The rows of Y fall into several groups, which share some directions, and each row is roughly a mix of its group's hidden directions, except one row that fits no group.
Y:
[[ 36   6   3  13 -10  14  56 -24  -9   0 -32  22]
 [ 11  30  -1  -5 -43  -2 -46  16 -15   5   7 -40]
 [-14 -12  25 -10  51  10   7 -21   0  -1  37  39]
 [ 31   3  67   9  13  -4  18 -14  22 -13 -17   5]
 [ 20  -8 -45  -4 -18  31  30  28  14  29  -9 -23]
 [ 27 -30 -10 -27 -15  47  12 -15  -4  39   6  17]
 [  0   9 -20  22  45  48   5   3  24  35  -7   1]
 [ 29   1 -40  -2 -13  36  18  22  -4  48   3  -7]
 [-24  15   2  19 -35 -30 -45  18  25  -2 -18 -23]
 [  4  -2 -34  61 -17  24   4 -17  25  19  -9   4]
 [ 16   8 -16 -25 -24  10  11  21  18   1 -45 -49]
 [-40  12  25  -5  27  18 -16  -1 -17   1 -38 -40]
 [-24   0 -16  24 -37  -9 -20 -46  -2   4   5  41]
 [ -3   2 -41  13 -53 -28   3  -6 -33   6  22   3]
 [-46 -24  14   7 -11  37   1 -17 -18  -4  -3 -44]
 [ 23 -10  -9  15  19  18  13   5  -5  25  40  56]
 [  7 -24  28 -12  43  -3  14 -33 -19   0 -30  34]
 [ -9 -49 -28  21  -6  27  -4 -36  10 -21  17  22]
 [ 38 -16 -51  26 -39  24   3   4   0   1   2   9]
 [-13  -7 -23   6 -17   9  31  19  -6  32 -53 -28]
 [ -9  -4   8 -28  21  13   2 -13  -8  29  28  61]
 [  7   4 -32  58  -8  21   7   9  40   3  21   6]
 [  8 -23   8   0  38  30   4   6  18  22  39  42]
 [-25  17   8 -15 -18  32 -27  34  -7 -10 -28 -43]
 [ 24  29  31 -35 -27  -7   0 -20 -14   5 -44  12]
 [-24  36  -5  17  39  17 -19  15   7  19  44  11]
 [-16   6 -34 -40 -32 -26 -38  12 -18 -16 -15  -1]
 [ 45 -19  -3  14   2  40  46  -5   9   3 -25  11]
 [-20  -4  58 -45  21 -11  -5  -5 -11 -23   7  -1]
 [-25  -8  32 -22  32 -16 -46   0  -9  -3  38   0]
 [ 16  -9 -15   0  -1 -29   9 -44  20   8  20  53]
 [ 17 -34 -16  -6  32 -22   1 -18 -15 -17  49  26]
 [ -1  -8 -22  23 -21  52  -6  39  -4  28  22  13]
 [ -4  -8 -52  16 -56  -4  13  -7  -6   9   1 -25]
 [  2  24  23  14 -16  26 -16   8  -1 -21  62  17]
 [ 20 -17 -38  14  -5  54   8  14  30  24  11  -6]
 [-19   8  36   4 -16 -31 -51  12  -4 -37  -5  -6]
 [ 12 -36  16  -7  48   3  18  -4  11 -15  36  32]
 [-25  20  -4   8 -24 -20 -25  19  34 -15  -8 -51]
 [-33 -29 -15  21  15 -24 -17   9 -14 -40  26  30]
 [-28 -18 -27  43 -15  49  -1   7   9  21  17   1]
 [-54   2   3  -7  -9  -9  -9  12  25 -35   0 -43]
 [ -7  15  14  -2  26   0   6 -33  -2 -44 -23 -49]
 [-11  -1 -44  39 -38 -12 -11  13 -34 -22   4  -3]
 [ 17  17   5 -18  22 -47  -8  -6 -32 -17   9  45]
 [-14  26  35 -15   3 -26   8   1   2 -12 -47 -41]
 [-36   6  15  -7 -18 -16  -9  14  16 -25 -27 -55]
 [ 49 -18  -6 -16  -4  31  12 -20 -36  28  -9  21]
 [-34 -28 -11  -6 -14  59  -2  -9   1   3  35  -2]
 [  2   9  39  17 -13 -62   3   6  16 -28 -10  10]
 [-23 -41 -11 -22  29  27  21 -13 -23  -8  38   7]
 [-10  -1 -40  -9 -49   6   2   0  -3   6 -12 -52]
 [ 18  37  44 -17   9  22   5  21  -1 -33 -19 -27]
 [ 32  -3 -15 -25   9  25  -4  23 -28  38  28  33]
 [ -1   8  39  17  25 -22 -25  -8  15 -48 -26  15]
 [  2   8  -5  19 -18 -68   6 -15 -26   5 -17  23]
 [ -9  -7  40 -47  43   7   5  11 -28  -2   9 -15]
 [ 16  -2  11   5  31 -17  21  42  -3 -11  54  15]
 [ 55 -11   8 -45  23   6  28  14  -7   1  -6 -17]
 [ 30  22  -5  15 -46  13  28   5   9   8 -46  -6]
 [ -8  11 -47  18 -26  19   8  14   0  33  44  -7]
 [ 13 -23 -25  27  25 -22  29 -42  21  20 -13  17]
 [ 27 -27  41   4  30 -20  27 -16  20 -13  -1  34]
 [-53 -26  23  16  -5  26 -21 -11  21 -13  26 -18]
 [-23  17  40   0  18 -48 -17 -15  -7 -35 -17   4]
 [ 37  10  18 -26  28 -44  11 -30 -14 -14 -23   2]
 [-15  19  38  29 -12 -29 -14 -29 -22 -17 -17  35]
 [-35  17  14 -22   0 -22 -50   5   1  -9 -12 -42]
 [-31  11  43 -18  23 -44  -3  11   9 -22   6 -26]
 [ 19  16   7  23  12  13 -13  27  14  -8  54  39]
 [-16  24   1 -23 -13   2 -44  -9 -35  23  34  26]
 [-32  19 -31  -6 -21  -4 -39  21   9  10  33 -33]
 [ 36  22  -1 -42   9  40   2 -11   2   9  40   6]
 [-28  29  26  -3   0  11 -47  16  29  -7  14 -34]
 [-59   6  18  21  19 -10  -6  13  20 -15  -3 -39]
 [-22  21  58  -5  28 -23  13  -9   6 -27 -20 -11]
 [ 31   4  30 -40   6 -43   5 -17 -20 -13  17  25]
 [-13 -26  26 -24  24  29  10  27 -43  24  13 -15]
 [  3  17 -31  34 -51  13 -13  15 -15  20  20  24]
 [ 13 -11  46  10   7  -2   4  11  -8 -65  -8   8]
 [ 42  16   8 -33 -39  32   5  22  -9  27  -7   8]
 [-47  14  38 -13  -5 -19 -30  17 -30 -10  20  10]
 [ 30   1 -17  23  -6   8  12  -5  32  34 -50 -21]
 [ 54   0 -21 -14  21 -31  29  -1  16  -8 -30 -10]
 [  2  49 -10   4   5 -27 -37  41   3  22  -5 -16]
 [ -9  -1   5  29 -30  18 -18 -50 -29  17   9  31]
 [-28   8  13   3   7  38  -3  27  39 -10  15 -44]
 [ 34 -15  -2  40  10  32  27   7  40  -1   2  24]
 [-31 -22  -8 -47  36   4   7  -3 -36 -25   3 -11]
 [  0 -15  50 -22  47 -16  -4 -23  -6 -22  14  17]
 [ 20 -13   7 -27 -16 -31   5 -45 -26  -8  16  39]
 [-36  -5  22 -18  46  -8   7 -36   1 -28   3 -26]
 [ 30  16 -26  49  -7   8  -4 -27  17  22 -13  34]
 [ 15  19   1  38 -38  28  30  16   0 -20 -36  -9]
 [ 26 -12 -20 -13   5  51   6  16  -9  26  39  23]
 [ -3 -12 -54   2 -21  49   2  -2   1  21  13 -24]
 [  8 -23  -7 -31  31   1 -17   2  -4  20  60  15]
 [-50   2  22  -8   9  -8 -11  26 -24 -29  -5 -41]
 [-25  -2  25  18  31 -20 -19 -31  15 -39 -33   1]
 [ 39   7  45 -27 -12 -32   9  21 -19 -15 -19  12]
 [-20  14  -9  52 -17  11  21 -16 -42  -5 -10  28]
 [ -7  11  60  -3  36  17 -15  -6  14 -22  24  12]
 [ 22   5 -35  14 -33  36  24  30  14  22  -7 -24]
 [-36 -19 -15  13   3 -25 -47  19   0  12  42   5]
 [ 36  10 -24 -11 -29  17   4  44  -4  33  30   1]
 [-45 -13  -7  26  -2  40   1  19  25   7   5 -39]
 [-24 -32 -19 -36  12   3 -33  12  18  42  15 -13]
 [ 13  -3 -54   8 -15  10  15  -6 -22  43  28  18]
 [-18  -9  33  -3  41  -7  -4   3  49 -15 -12 -34]
 [ 28  18 -15 -27 -38   6 -25  24 -41 -15  -8  21]
 [-29  -1  38 -31  23 -14 -10 -10 -49 -17  16   5]
 [-18   2  51  -9  35 -28 -26  -5   7 -30   0  21]
 [-10 -14  30  -7  48   0  38 -26  12 -13 -23  25]
 [-62  -6 -19  24 -24   8 -14  13  25 -11  -2 -26]
 [ 19  -6  38  15  10 -12  27 -21  -6 -38 -18  43]
 [-26   9   2 -30   2 -24 -39   7  22   1 -19 -51]
 [  6  47   0  52  28  -9   6 -10  -9 -10 -25  16]
 [ 46  13  24   8 -11  -8  13  13  54  27   3  -7]
 [ 32 -20  34 -14  10  22  41  -1  18  -3 -41  -8]
 [ -6  16 -13  -3 -60   0   9  11 -16 -22  37 -28]
 [ 43  -8 -28  12 -30  18  13  21  -3  41  26  -8]
 [-38   5   6 -15  -4 -35 -60  11   7 -10   5 -14]
 [ 14 -29   4 -42  39  13   2  12  20  22  38  13]
 [  9 -16  47 -41  45   3  -6  -4   4   5  25  12]
 [ 16  17   4 -19  11 -51  -3 -41   6 -25   1  33]
 [ -4 -14  11 -23  51 -30  26 -13  -3 -16 -25 -34]]

Here is one row of each group, with its name. Which group are the others in?
[ 26 -34  -6  31   4  16  19  36  -3 -38  30  -5]
V
[  4 -26 -26  18 -21  57   9  18  -1  36   5  -2]
W
[-17  21  44 -11  25 -25 -35  29  24 -14  18   0]
Z

[ 51 -12  14 -32  18  -4  22  36  -3  23  20  14]
W
[ 24 -12  47 -18  40  -9   6 -19  22 -31  11  12]
V
[ 42 -15 -21 -19   5 -30  16   0 -37   9 -40  11]
W
[ 31  -1  -7  32 -36  -5  11   6  25   3  48  27]
W
[-16  -4  -6 -25 -11  39 -27 -25 -42   5   9  37]
W
[ -3 -23 -51   6 -25  28   8   3  11  34  33  -6]
Z
[ 40 -28   7 -49  13   8  26 -18 -32   0  -6  -8]
W
[ 13 -29 -26   5  -5  46  31   1  15 -11   5 -44]
W
[ -7 -39  10  25   3 -38  -3  27  16 -23 -25 -36]
V
[ 17 -23   9   0  43  27  51 -13   5  11  11  25]
V
[ 55  -1   7 -54   5  -1   7  11 -21  10 -20   5]
W
